In the rows, 128 means zero.
Rotation paths and how fast each direction turns (degrees each step)
Each turn is a multiple of 5 degrees from 10 to 175, or 0.
Each row of a path follows its step; steps can be skipped.
Rotation 1:
step 0: [123 127 125 123 125 135 120 128 129 127 127 134 124 128 128 126 112 118
 122 126 128 134 127 128 122 123 127 125 140 129 129 132 121 136 126 128
 125 121 129 138 132 126]
step 3: [132 129 127 131 138 124 123 125 122 132 116 129 130 123 129 116 132 132
 124 127 133 131 132 122 129 127 127 125 128 124 122 127 119 129 137 127
 117 126 136 131 135 132]
step 4: [128 120 132 129 126 126 116 133 128 129 129 134 121 129 129 130 124 121
 136 129 124 125 125 125 130 128 132 126 136 122 129 132 115 137 125 116
 131 126 131 133 121 132]
step 5: [123 130 123 124 126 129 123 127 127 134 122 131 130 128 128 124 124 133
 116 130 135 135 130 123 137 128 141 127 130 122 132 125 126 131 130 135
 121 125 138 132 132 138]
step 6: [121 139 136 130 126 122 116 131 114 133 125 136 130 129 129 135 123 124
 136 130 126 127 124 129 124 128 127 127 133 128 133 131 124 130 129 119
 125 124 130 122 127 131]
step 7: [127 131 131 125 131 132 128 136 130 133 124 124 136 121 136 118 116 134
 120 130 129 129 127 127 127 126 127 123 135 125 122 124 120 136 129 134
 123 125 132 133 127 134]
step 8: [133 127 127 127 130 125 120 127 124 135 121 133 131 119 127 134 131 127
 136 130 120 130 122 121 121 130 133 122 129 121 130 129 131 131 134 116
 126 118 134 132 124 128]
step 9: [124 120 138 132 129 134 128 135 125 137 123 131 121 128 134 127 121 139
 117 131 125 127 134 128 134 128 135 128 137 128 132 126 124 133 127 128
 120 130 130 133 128 127]
step 10: [121 133 124 118 130 122 120 124 122 133 123 135 125 124 133 128 123 126
 132 131 132 128 132 120 122 128 132 121 126 123 124 128 129 130 136 115
 127 130 131 128 138 130]
step 11: [125 128 131 132 126 131 123 129 125 128 130 138 131 129 137 119 117 132
 124 134 120 126 120 123 137 127 128 125 139 128 128 128 122 130 118 127
 125 124 133 129 125 122]
step 12: [120 135 123 121 129 134 120 123 128 141 126 128 127 124 134 130 132 127
 128 124 124 135 125 128 123 122 127 124 125 123 130 128 130 138 130 126
 125 122 136 136 136 134]
Speeds:
[126 127 129 128 128 132 127 132 133 126 128 127 126 128 128 128 128 127
 126 128 128 129 130 129 127 130 127 126 129 126 127 128 130 129 126 130
 127 127 130 126 131 129]
155
Rotation 2:
step 0: [127 130 133 113 126 127 133 119 125 135 122 133 127 130 135 127 124 128
 129 125 124 120 135 137 133 126 134 125 124 126 130 124 128 122 125 137
 123 127 120 132 121 132]
step 2: [122 125 121 125 130 128 125 129 137 136 130 134 131 135 119 126 119 127
 136 131 119 128 132 116 130 129 122 118 123 132 130 127 126 130 121 124
 124 127 130 123 137 129]
step 3: [132 128 132 129 128 132 129 126 120 129 127 115 121 129 131 124 122 122
 125 123 124 135 119 133 123 120 126 128 131 134 127 140 137 126 130 123
 125 123 129 129 124 137]
step 4: [123 131 131 126 126 135 130 131 136 122 124 134 126 116 127 130 133 126
 126 126 126 122 131 124 121 128 121 129 133 124 140 127 120 124 134 123
 143 131 131 131 126 126]
step 5: [132 124 120 126 134 131 126 129 136 128 127 121 128 133 132 131 125 120
 127 120 132 129 135 141 134 130 132 132 129 130 130 121 133 122 125 138
 122 140 126 125 135 127]
step 7: [124 124 128 132 124 125 118 137 129 135 130 125 131 130 120 131 126 135
 135 124 130 127 136 132 143 123 122 126 121 124 126 128 124 125 135 123
 133 121 134 121 123 129]
step 8: [129 136 129 115 124 125 126 129 122 128 128 132 109 133 129 127 123 138
 126 128 119 128 124 130 127 128 131 133 134 131 124 130 125 124 123 127
 125 134 123 132 129 133]
step 10: [128 119 117 129 134 126 121 130 133 123 124 120 130 141 124 123 130 124
 128 125 129 124 134 121 121 127 129 123 126 130 124 121 128 133 122 120
 131 138 127 134 127 134]
step 11: [130 127 133 123 119 120 135 121 126 125 124 123 131 126 127 132 135 123
 126 137 134 138 126 134 127 122 128 133 130 126 128 134 135 123 136 135
 131 125 122 133 119 136]
step 12: [130 133 134 131 125 129 123 132 127 130 134 132 131 121 120 132 133 136
 128 125 132 118 135 128 135 138 136 133 129 127 133 123 125 135 126 128
 139 134 133 131 123 122]
step 13: [133 124 126 124 130 122 130 124 124 131 124 131 129 141 128 136 125 134
 128 134 126 122 124 134 130 128 128 123 122 132 122 126 129 123 124 139
 119 130 127 126 140 121]
Speeds:
[129 129 130 129 128 130 131 126 127 127 127 129 127 126 129 129 126 130
 127 128 128 125 129 130 129 126 128 129 132 127 127 125 126 127 126 130
 128 131 130 128 131 127]
90
[131 127 127 130 126 127 126 129 127 127 130 130 129 124 130 129 127 128
 128 127 130 127 126 127 126 129 127 129 127 127 131 127 125 130 129 128
 127 126 132 129 126 130]
135
